Which row each row swaps with, under one turn or mirror
The rows were stretched afterwards, more along some directions than others.
loz: [ -6   3   4   2   0   1 -11  11   6  -8  -1  -9  -8  14  -1  -6   3  19
   2   4  13  -5   8  -8  -2  -8  -7]
zudar: [ 10  -9   4  11   1   1  -6   1 -24 -11  -6  -9 -15   3  -5  -1   4   3
 -12   2  19   1  -1  -2  -4   3   2]
kugod: [ -1  -9   2   4  12  -4 -11   5   4 -17   6 -14 -10   8 -14   4   3  10
  14   5  14 -17   1  -8  -6  -6  -3]
muvof: [  2  -5   1  -2  -1  14  -3  -3   1 -14  -2  -9  -1  -2  -2   1   0  14
 -16   6  21 -21   5   0  -9   0  -8]
tus: [  6  -5 -11  -4   2   8  -3  -4  -2  -9  -8 -14  -4   2  -3  13   2  10
 -13   5   5 -22   1  -6  -4   0  -8]
Makob: [ -9  -5  -1   5  -2   0   4   6  -6   8  -7   6  -6   7  -7  -1  -5  18
  -2 -11  -6 -16   2  -5  -7   1  -9]
pono: [  6 -13  16  14   3  -3   0  -4 -21 -18 -12 -14 -12  -3 -11  -1  10   6
 -14   2  25  -6   3  -6  -5   6  -3]
vutev: [  7  -2  -2  -4   2 -14   2   7  -5   3   9   5 -20   4  -2 -15  10  11
   7  10   3  -1   2  -8 -10  -7  -4]
siv: [  7   7   0   6  -7  -3  -4   4 -13  -5  -3   7 -15 -14 -12  -8  16   8
  -7   2  -1 -12   0   2 -11  -5  -3]
vufum: [-13  -6   9  11   0   0 -11   6   1 -15 -13 -14  -9  13   1   4   4  10
  -3  -9  13  -9   5  -4  -7  -2  -5]
Ruz: [ -7  -1   4   4  -6  -7   3  16  -8   5  -4   0 -15  15   1  -6  -6  19
   2  -5  -3  -7   2 -10  -8  -5 -16]
Pupe: [  2   1 -10  -9 -10   0  -8   0  -6 -12  -3  12 -16  -4 -11   2  10   9
  -2   7  -1 -25   3  11   3 -13  -3]
nelor: [ -7   1   2   0   2  -2 -11   9  -2  -9  -8  -9  -5   9  -7  -4   0  21
  -5  12  12 -23  17  -4  -6  -1  -2]
Datuz: [ -5  -2   2   6   1  -7   0  15  -7   7  -6  -1 -19  11  -2  -6   0  18
   5 -11  -5  -7  -1  -9  -4  -6 -11]
gema: [ -4  -7   8   8  -3  -8   3   8  -8   4  -9  -5 -16   5  -5  -4  -6  21
   0   1  -4 -12   2 -14  -2  -3 -10]
vigaf: [  9   5  -3 -13   8  -3  -9   7  -8 -23  -5  -8 -14   4 -13  -2  -3   3
  -2  15   4 -18  12   0   8  -8   3]
zab: [  1  -3   5   1   8  -7  -9   1   2   7   6   9 -19  -1  -8 -15   7  10
   3  10   5   3  -1  -7  -7   0   4]
fef: [ -9   5  -3   3   3  -4 -10   6   6 -20   6 -11  -3   6 -14   6  -4   8
  11  13   7 -17   9  -2  -1  -1  -8]
Vene: [  4  -7  -3  -4  -4   3   2  -2  -8 -15  -8 -18   0   6  -2  14   2   7
 -11   4  11 -18   4  -2   1   2 -11]
duk: [  5  -3   3  -4   1  -7 -19  10   6  -9 -13   3 -24  15 -11   2   6   9
   8  -6   6 -11   4  -8  -4 -16  -5]
muvu: [  6  -4  -2  -8   2 -15 -20  21  -9 -13 -11   2 -37  15 -15  -6  10  16
  11   4   5 -20   6 -12  -8 -20   0]
val: [ 14  -4   3  13  -1  -8  -5   0 -20 -10  -4 -10 -20   4  -9   3   6   2
  -7   2  20   2   2  -4  -6   9  -5]
runo: [  2   3  -8  -8   0   6  -4   1  -2 -22  -8 -10  -3  -1  -6   3  -7   7
  -6   0   2 -28  17   8   2  -3  -5]
Kefo: [  2   1  -9   2  10  -4 -14  13   3 -14   3  -8 -17   8 -13   6   5   5
  10  10  12 -10   1  -9   0  -1  -4]
vovuv: [  8   2 -11 -12  -1  -8   1   7  -7 -21  -9  -9  -5   8   0   2  -5  -2
  -3   5   1 -18  18   1   0  -5  -4]
Banag: [ -8   0   8   3   5  -8   0   7  -5   0   5   5 -20   0  -2 -16   5  11
   2  13   5 -10   4  -2  -4  -1   3]
nof: [ 14   6  -9   3   0   1  -9  -2 -10  -3  -1   5 -14 -15 -18   0  13   9
  -7   6  -4 -11  -3   3 -10   1  -7]
bupi: [  5  -9  -1 -10   0 -11 -13  10  -6 -12 -13 -12 -29  18 -14   2   3  15
  12  -2   4 -25  12 -10 -14 -18  -8]
pusok: [  9 -10   2  11   2   0   0  -7 -21 -19  -7 -12 -11  -1  -9  -1   7   7
 -14   4  22   0   3   2  -2  10  -8]
Sifi: [-12   2 -13  -8  -5   2 -14  12  -4  -1  -2  -7 -14  19 -12  -6   6  24
   0   0   6 -21  17   2  -3  -9  -2]
sesa: [  6  -7   6  -5   5 -15 -19   6  -2 -12 -15  -8 -32   5 -16   0  16   5
   4  -4   3  -9  -1 -10  -3 -16   2]
doru: [ -7   0  -7  -1  12  -4 -13  11   3 -18   5 -11 -12  10 -10   6  -1   5
  10  14   9 -15   7  -9  -7  -1  -3]
tuzal: [ 10  -3  -7  -4  -4   8  -1 -11 -12 -11  -4 -18  -6  -2  -6   6   4  11
 -14   2  16 -20   3  -2  -9   1 -12]
dofu: [  4  -1 -16  -8  -9  11 -13  -5 -17  -8  -7  11 -23  -1 -15  -1  10  12
 -13  -7   8 -26   1  13   0 -11  -1]
pelu: [  2   1   1  -4   2 -12  -7   7  -1  10   3  10 -23   3  -9 -11   6  13
   3  15  -2  -8   4  -7  -6  -5  -3]
Vezog: [  2  -8   6  16   2  -2  -2   2 -28 -13 -11  -7 -22   0 -13  -7   7   9
 -15   2  17  -8   0  -5  -1   6   1]
Tiba: [ -1   3  -4 -12   6  -9  -4   0  -4 -18  -6  -5  -6  -3 -15  -1  -8   6
  -2   9  -3 -24  14   2   4  -7  -5]
nel: [  5   2 -13 -12  -6   1  -8   1  -6 -10  -2  12 -19  -2 -12   3   7  11
  -3   7   3 -26   0   8   3 -13  -1]
Mono: [  0  -6 -13  -5  -8  -4  -8  -4  -4 -15  -5  11 -20   3 -10   3   9  10
  -5  -2   6 -21   1  10   3 -15  -8]
tun: [ -3  -4   5   6  -1  -3   1  11  -6   5  -7   1 -13  10   2  -6  -7  13
   2 -15  -3   0  -5 -12 -11  -1 -10]
mes: [ -1  -7 -13  -6  -9   6 -10  -1  -6 -12  -5   9 -23  -4 -20  -2   8  12
  -8  -1   7 -25   0   1   2 -11  -2]
Sunob: [ 10   1  -6  -7  -8   7   2  -4  -5 -12  -5 -17  -5   1  -5   6   2  18
 -10   6   4 -27  10  -8  -3  -4 -17]
sotu: [-16  -1  -7   3  -4   8 -18  15  -2 -11 -14  -2 -17  17  -4   2   3  18
  -8  -2  11 -24  10   3  -2  -7  -3]
sofef: [  0  -1   9   4  11 -12 -13  11   0   5   6   8 -25  11  -6 -15   9  16
   7   5  10  -4  -1  -4  -7  -7   2]
vav: [ 10  -8   4 -10   4 -18 -17   4   2 -14 -13 -16 -29   5 -18   4  11  12
   5   8   8 -21   5 -13  -8 -17 -10]
sur: [  6   8   0  -4   8   1  -2   0   2 -15  -5  -3   1  -9  -7  -2  -7   9
  -6  15   3 -23  12   6   3  -2  -5]
komo: [ 11   7  -2   4  -5  -2  -6  -4 -12   2   2   6  -9 -21 -14  -6   7   8
  -7  11  -9 -12  -1   2  -8  -4   0]
Tevu: [  8   2  -2  -1   2 -10 -13  16   3  11   2  13 -27  10  -1  -9  10  12
   4   6   1  -2   0  -3 -12  -7   0]
lufak: [  5  -2 -14  -6 -11   6 -16   3  -4 -12  -4  14 -25  14 -11   2  13  13
  -5  -5  13 -23   8  11   1 -12  -7]
bis: [  4   3 -16  -9   3   4  -3  -1  -5 -14  -6  -1  -4  -7  -8  -4  -4   0
  -9  11  -6 -27  13   5   5  -1   9]
Toten: [ 14  14   5   3  -2   2  -4   5 -20   0   0   6 -17 -15 -10 -11   4  17
  -9   8  -5 -12   2   3  -6  -5  -1]
Rosob: [ -2  -5   6   2   2 -14   3   9  -7   4 -11  -8 -18   6  -6   2  -2   6
   3 -11  -7 -15  -2 -13  -9   0 -10]
limaz: [  4  -2  -6  -5  -4   7   2  -2  -8 -15  -6 -11  -1   4   0  10  -4  11
 -12   5  13 -23   4   2   1   0  -7]
zam: [  4  -4  -7  -4  12   0 -18   5   6 -18   4 -17 -18   7 -18   9   8   6
  10   7  14 -18   7  -7  -3  -2  -1]
kozo: [ -2  -2  -7  -5 -12   2  -4  -4  -6  -9   1  13 -15  -6 -16   1   9  11
  -3  -2   9 -22   0   9  -1 -15  -6]
Pobag: [  7  -2   1   2   9 -12  -6   4   6   8  -1   2 -19   3  -3  -4   7   6
   5   9   0  -7   4  -7 -11   1  -3]
sivun: [  5  -2  -6  -6  -5  13   6  -4 -11 -10  -7 -11   1  -1   0   8  -1   8
 -19  -1  13 -20   5  -1  -4   0  -7]
Zoz: [ -9  -1   0   0  10  -2 -13   8   6 -12   8  -6  -8   4 -20   5   3  17
  14  12   4 -24   9  -7  -1  -8  -2]
dogob: [ -1   0  -1   4  -1 -10   4   8 -10   3 -11  -5 -17   4  -2  -7  -6   9
   0  -1 -12 -15   1 -16  -6  -1  -5]
nepil: [ 13   6   5   8   1 -11  -3  -2 -12  -4  -1   3 -17 -16 -13 -10  12   8
  -7  11   1 -13  -1  -1 -14  -2  -5]

nel is swapped with limaz
bupi is swapped with Sifi
pelu is swapped with Ruz
Toten is swapped with val

